In the data rows, zero lies at 7.5, halfway between 7 and 8.
Some points:
[6, 10, 12, 11, 7, 7, 9, 1, 9, 7, 9, 11, 7, 10, 11, 7, 7, 10, 8, 9, 11, 4, 7, 5, 10, 3, 9, 11, 12,
 14, 12, 6]
[6, 13, 11, 8, 10, 11, 11, 15, 11, 8, 5, 11, 8, 9, 12, 7, 9, 11, 9, 5, 12, 12, 8, 10, 5, 3, 9, 2, 3,
 4, 3, 12]
[8, 11, 11, 9, 6, 7, 5, 6, 7, 9, 6, 9, 9, 7, 7, 7, 10, 3, 9, 9, 5, 7, 9, 4, 6, 7, 6, 6, 4,
 3, 11, 9]
[4, 7, 8, 3, 7, 7, 10, 6, 6, 9, 6, 7, 10, 8, 8, 9, 8, 12, 7, 5, 4, 8, 8, 5, 7, 6, 8, 7, 8,
 7, 9, 7]
[4, 9, 4, 3, 4, 6, 9, 10, 9, 3, 6, 10, 4, 9, 8, 10, 8, 8, 6, 3, 8, 8, 6, 7, 5, 5, 7, 5, 9,
 8, 10, 4]
[8, 2, 12, 9, 3, 9, 6, 6, 5, 10, 9, 5, 9, 7, 7, 9, 5, 8, 6, 8, 7, 7, 5, 9, 6, 7, 9, 4, 7,
 8, 8, 8]
[8, 5, 13, 3, 6, 6, 9, 5, 4, 9, 11, 5, 8, 8, 4, 6, 4, 8, 9, 7, 11, 6, 6, 11, 10, 2, 4, 9, 4,
 11, 10, 5]
[6, 7, 5, 6, 9, 5, 6, 8, 5, 9, 5, 6, 7, 8, 8, 7, 7, 7, 9, 9, 5, 9, 7, 8, 4, 9, 13, 8, 9,
 6, 7, 9]
[14, 7, 10, 9, 3, 9, 9, 4, 9, 6, 9, 4, 5, 11, 14, 8, 10, 5, 9, 6, 9, 12, 7, 11, 11, 5, 1, 13, 5,
 12, 9, 3]
[6, 5, 9, 7, 7, 8, 8, 4, 7, 9, 5, 7, 6, 5, 9, 7, 8, 4, 11, 5, 6, 9, 4, 7, 10, 6, 5, 7, 8,
 7, 10, 8]
[7, 5, 8, 7, 15, 5, 10, 6, 7, 5, 9, 6, 6, 3, 3, 7, 8, 5, 9, 9, 5, 13, 1, 12, 7, 3, 7, 8, 8,
 8, 5, 8]
[9, 11, 10, 9, 6, 3, 8, 0, 10, 5, 10, 11, 7, 7, 5, 6, 7, 12, 6, 7, 7, 7, 9, 7, 10, 10, 4, 8, 5,
 9, 5, 4]
[10, 6, 11, 12, 10, 6, 8, 7, 6, 9, 12, 8, 6, 2, 6, 5, 5, 7, 10, 6, 4, 5, 10, 13, 10, 2, 8, 5, 8,
 8, 8, 10]
[5, 4, 11, 6, 5, 10, 8, 8, 9, 3, 10, 10, 10, 13, 6, 3, 9, 1, 7, 11, 7, 9, 6, 9, 11, 7, 7, 9, 7,
 14, 4, 9]
[10, 6, 10, 10, 10, 8, 4, 9, 6, 10, 3, 11, 9, 10, 5, 10, 9, 4, 7, 11, 13, 9, 7, 7, 11, 8, 7, 3, 7,
 13, 7, 5]
[13, 5, 10, 11, 5, 6, 0, 11, 7, 5, 9, 9, 6, 9, 6, 10, 8, 7, 7, 6, 7, 8, 10, 13, 11, 5, 9, 12, 4,
 15, 5, 10]
[7, 6, 6, 7, 6, 9, 6, 6, 9, 9, 5, 6, 8, 6, 7, 7, 3, 6, 7, 6, 6, 10, 7, 7, 5, 7, 7, 13, 8,
 4, 7, 5]
[3, 6, 9, 1, 10, 7, 8, 1, 8, 7, 11, 5, 7, 7, 6, 10, 3, 11, 8, 8, 7, 6, 4, 6, 3, 10, 6, 7, 9,
 6, 13, 8]
[7, 9, 3, 6, 7, 11, 8, 13, 9, 7, 10, 5, 3, 9, 8, 8, 8, 12, 9, 8, 5, 7, 12, 2, 7, 10, 14, 5, 8,
 9, 7, 6]
[8, 6, 8, 3, 10, 10, 7, 9, 8, 12, 5, 7, 9, 6, 5, 9, 5, 11, 7, 5, 9, 6, 8, 4, 7, 9, 7, 10, 12,
 4, 6, 6]
[11, 9, 11, 8, 7, 7, 9, 7, 7, 8, 8, 4, 8, 6, 10, 8, 9, 7, 7, 6, 8, 6, 6, 8, 10, 10, 9, 9, 10,
 8, 5, 10]
[9, 6, 4, 5, 9, 7, 5, 10, 8, 3, 5, 7, 10, 7, 10, 7, 9, 9, 6, 11, 12, 6, 14, 8, 7, 7, 9, 7, 10,
 5, 10, 11]
[10, 1, 11, 13, 9, 5, 8, 13, 4, 10, 4, 10, 1, 11, 5, 0, 2, 7, 15, 0, 11, 4, 2, 14, 6, 0, 0, 9, 7,
 0, 8, 11]
[3, 5, 6, 9, 5, 7, 7, 7, 5, 10, 5, 9, 2, 10, 9, 5, 7, 10, 11, 6, 6, 9, 7, 10, 5, 8, 6, 6, 8,
 8, 9, 8]
[5, 5, 6, 12, 10, 6, 10, 8, 11, 9, 10, 7, 6, 5, 7, 12, 15, 1, 4, 6, 13, 7, 11, 9, 9, 9, 10, 4, 5,
 9, 2, 9]
[10, 10, 5, 5, 6, 5, 7, 9, 11, 5, 6, 8, 3, 10, 10, 7, 4, 8, 8, 9, 6, 7, 11, 2, 5, 7, 5, 3, 8,
 8, 7, 10]
[2, 9, 3, 6, 8, 10, 8, 5, 7, 8, 3, 7, 8, 9, 8, 7, 7, 7, 9, 8, 7, 4, 9, 12, 5, 6, 7, 9, 8,
 5, 4, 7]
[7, 5, 9, 6, 8, 4, 10, 9, 9, 8, 7, 10, 7, 8, 11, 5, 7, 11, 14, 5, 8, 8, 1, 10, 9, 10, 8, 9, 5,
 4, 10, 9]
[4, 10, 3, 8, 8, 8, 9, 10, 4, 6, 6, 9, 9, 2, 7, 8, 6, 11, 5, 10, 8, 7, 6, 6, 3, 11, 8, 9, 8,
 6, 8, 9]
[7, 5, 8, 9, 14, 11, 3, 4, 4, 10, 12, 15, 6, 10, 10, 10, 7, 4, 4, 9, 7, 15, 7, 10, 7, 13, 7, 6, 7,
 8, 12, 9]
[8, 8, 8, 12, 8, 9, 7, 3, 6, 7, 9, 7, 7, 10, 4, 9, 5, 6, 4, 9, 6, 4, 6, 8, 10, 9, 8, 8, 5,
 11, 8, 4]
[6, 7, 6, 7, 10, 7, 8, 10, 6, 6, 6, 8, 4, 10, 3, 8, 7, 9, 9, 7, 10, 8, 9, 8, 5, 6, 8, 11, 11,
 5, 7, 11]
[4, 10, 8, 3, 9, 7, 8, 13, 8, 11, 11, 7, 5, 9, 10, 6, 7, 6, 10, 8, 6, 8, 9, 6, 6, 8, 11, 11, 11,
 5, 7, 4]
[10, 5, 6, 10, 3, 10, 9, 14, 5, 3, 5, 13, 3, 9, 11, 11, 9, 9, 9, 8, 10, 7, 9, 9, 9, 4, 11, 7, 7,
 1, 6, 10]
[8, 8, 8, 8, 5, 7, 2, 10, 9, 8, 8, 1, 7, 9, 7, 9, 11, 5, 1, 10, 10, 14, 11, 11, 8, 8, 9, 7, 5,
 11, 7, 6]
[8, 10, 7, 9, 5, 7, 0, 8, 5, 2, 12, 4, 7, 9, 9, 8, 7, 8, 9, 9, 9, 5, 8, 8, 14, 8, 6, 6, 4,
 12, 6, 2]
[7, 9, 9, 6, 10, 7, 11, 10, 1, 7, 4, 7, 6, 8, 9, 3, 5, 12, 6, 8, 9, 5, 10, 7, 6, 9, 3, 8, 6,
 8, 5, 14]
[9, 8, 2, 5, 6, 7, 8, 6, 12, 13, 11, 11, 12, 10, 6, 9, 11, 8, 4, 8, 2, 5, 4, 7, 5, 10, 5, 8, 5,
 8, 10, 6]
[10, 3, 8, 8, 8, 9, 7, 7, 3, 8, 3, 6, 10, 11, 7, 4, 9, 9, 15, 3, 7, 6, 4, 10, 5, 3, 8, 12, 9,
 3, 6, 10]
[13, 8, 10, 8, 7, 9, 8, 5, 4, 8, 7, 10, 6, 8, 7, 5, 10, 5, 8, 6, 9, 8, 8, 9, 7, 7, 8, 7, 4,
 11, 8, 3]
[12, 7, 9, 10, 6, 6, 2, 11, 6, 11, 7, 9, 5, 5, 4, 8, 9, 6, 7, 10, 9, 9, 8, 9, 15, 4, 4, 6, 5,
 7, 6, 10]
[7, 11, 5, 7, 7, 8, 9, 6, 6, 9, 10, 5, 12, 10, 7, 10, 4, 6, 10, 8, 5, 10, 8, 5, 7, 11, 5, 8, 9,
 6, 8, 8]
[8, 8, 13, 8, 6, 8, 7, 6, 5, 7, 5, 5, 10, 6, 10, 2, 5, 7, 6, 2, 6, 4, 6, 11, 5, 5, 8, 10, 12,
 1, 7, 7]
[7, 9, 10, 9, 12, 6, 11, 10, 9, 6, 4, 8, 8, 5, 7, 10, 10, 5, 10, 10, 1, 6, 11, 6, 3, 8, 2, 10, 9,
 8, 10, 1]
[9, 11, 6, 7, 8, 9, 7, 6, 11, 10, 5, 8, 8, 4, 4, 8, 7, 5, 5, 11, 7, 7, 6, 3, 6, 11, 7, 9, 8,
 9, 9, 9]
[7, 6, 8, 8, 11, 5, 7, 8, 8, 8, 7, 6, 10, 9, 4, 7, 6, 8, 4, 5, 5, 10, 5, 6, 10, 7, 6, 9, 10,
 5, 9, 7]
[5, 4, 8, 7, 10, 5, 11, 5, 11, 10, 6, 8, 13, 9, 13, 11, 4, 3, 10, 5, 6, 10, 8, 4, 7, 4, 6, 5, 5,
 8, 9, 8]
[10, 7, 5, 12, 5, 4, 9, 8, 8, 6, 7, 10, 11, 4, 6, 4, 6, 7, 9, 5, 6, 9, 7, 8, 2, 8, 8, 5, 11,
 6, 9, 5]
[7, 6, 8, 11, 7, 9, 9, 5, 12, 7, 9, 8, 10, 8, 7, 7, 7, 7, 9, 12, 5, 7, 4, 7, 7, 6, 7, 7, 8,
 4, 8, 6]
[8, 6, 10, 7, 8, 9, 5, 10, 8, 5, 15, 7, 8, 4, 4, 8, 9, 7, 7, 8, 11, 8, 6, 5, 7, 8, 6, 6, 5,
 11, 5, 8]
These points spread out most along one direction. Take the direction at right angles to it along which they spread out most. Then take the direction at right angles to both along which they spread out most. Go by this last direction. Where along it does each point below lie, from 0 to 99? 50 is the average, and the first point above lies past it. One standard deviation of the points above along it is 16.
[7, 5, 8, 7, 15, 5, 10, 6, 7, 5, 9, 6, 6, 3, 3, 7, 8, 5, 9, 9, 5, 13, 1, 12, 7, 3, 7, 8, 8,
 8, 5, 8] 64
[9, 11, 10, 9, 6, 3, 8, 0, 10, 5, 10, 11, 7, 7, 5, 6, 7, 12, 6, 7, 7, 7, 9, 7, 10, 10, 4, 8, 5,
 9, 5, 4] 68
[2, 9, 3, 6, 8, 10, 8, 5, 7, 8, 3, 7, 8, 9, 8, 7, 7, 7, 9, 8, 7, 4, 9, 12, 5, 6, 7, 9, 8,
 5, 4, 7] 46
[14, 7, 10, 9, 3, 9, 9, 4, 9, 6, 9, 4, 5, 11, 14, 8, 10, 5, 9, 6, 9, 12, 7, 11, 11, 5, 1, 13, 5,
 12, 9, 3] 67
[10, 6, 11, 12, 10, 6, 8, 7, 6, 9, 12, 8, 6, 2, 6, 5, 5, 7, 10, 6, 4, 5, 10, 13, 10, 2, 8, 5, 8,
 8, 8, 10] 56
[6, 7, 5, 6, 9, 5, 6, 8, 5, 9, 5, 6, 7, 8, 8, 7, 7, 7, 9, 9, 5, 9, 7, 8, 4, 9, 13, 8, 9,
 6, 7, 9] 42
[5, 4, 11, 6, 5, 10, 8, 8, 9, 3, 10, 10, 10, 13, 6, 3, 9, 1, 7, 11, 7, 9, 6, 9, 11, 7, 7, 9, 7,
 14, 4, 9] 54
[12, 7, 9, 10, 6, 6, 2, 11, 6, 11, 7, 9, 5, 5, 4, 8, 9, 6, 7, 10, 9, 9, 8, 9, 15, 4, 4, 6, 5,
 7, 6, 10] 36
[6, 7, 6, 7, 10, 7, 8, 10, 6, 6, 6, 8, 4, 10, 3, 8, 7, 9, 9, 7, 10, 8, 9, 8, 5, 6, 8, 11, 11,
 5, 7, 11] 35
[9, 6, 4, 5, 9, 7, 5, 10, 8, 3, 5, 7, 10, 7, 10, 7, 9, 9, 6, 11, 12, 6, 14, 8, 7, 7, 9, 7, 10,
 5, 10, 11] 22
[8, 2, 12, 9, 3, 9, 6, 6, 5, 10, 9, 5, 9, 7, 7, 9, 5, 8, 6, 8, 7, 7, 5, 9, 6, 7, 9, 4, 7,
 8, 8, 8] 60
[10, 6, 10, 10, 10, 8, 4, 9, 6, 10, 3, 11, 9, 10, 5, 10, 9, 4, 7, 11, 13, 9, 7, 7, 11, 8, 7, 3, 7,
 13, 7, 5] 41
[9, 11, 6, 7, 8, 9, 7, 6, 11, 10, 5, 8, 8, 4, 4, 8, 7, 5, 5, 11, 7, 7, 6, 3, 6, 11, 7, 9, 8,
 9, 9, 9] 55
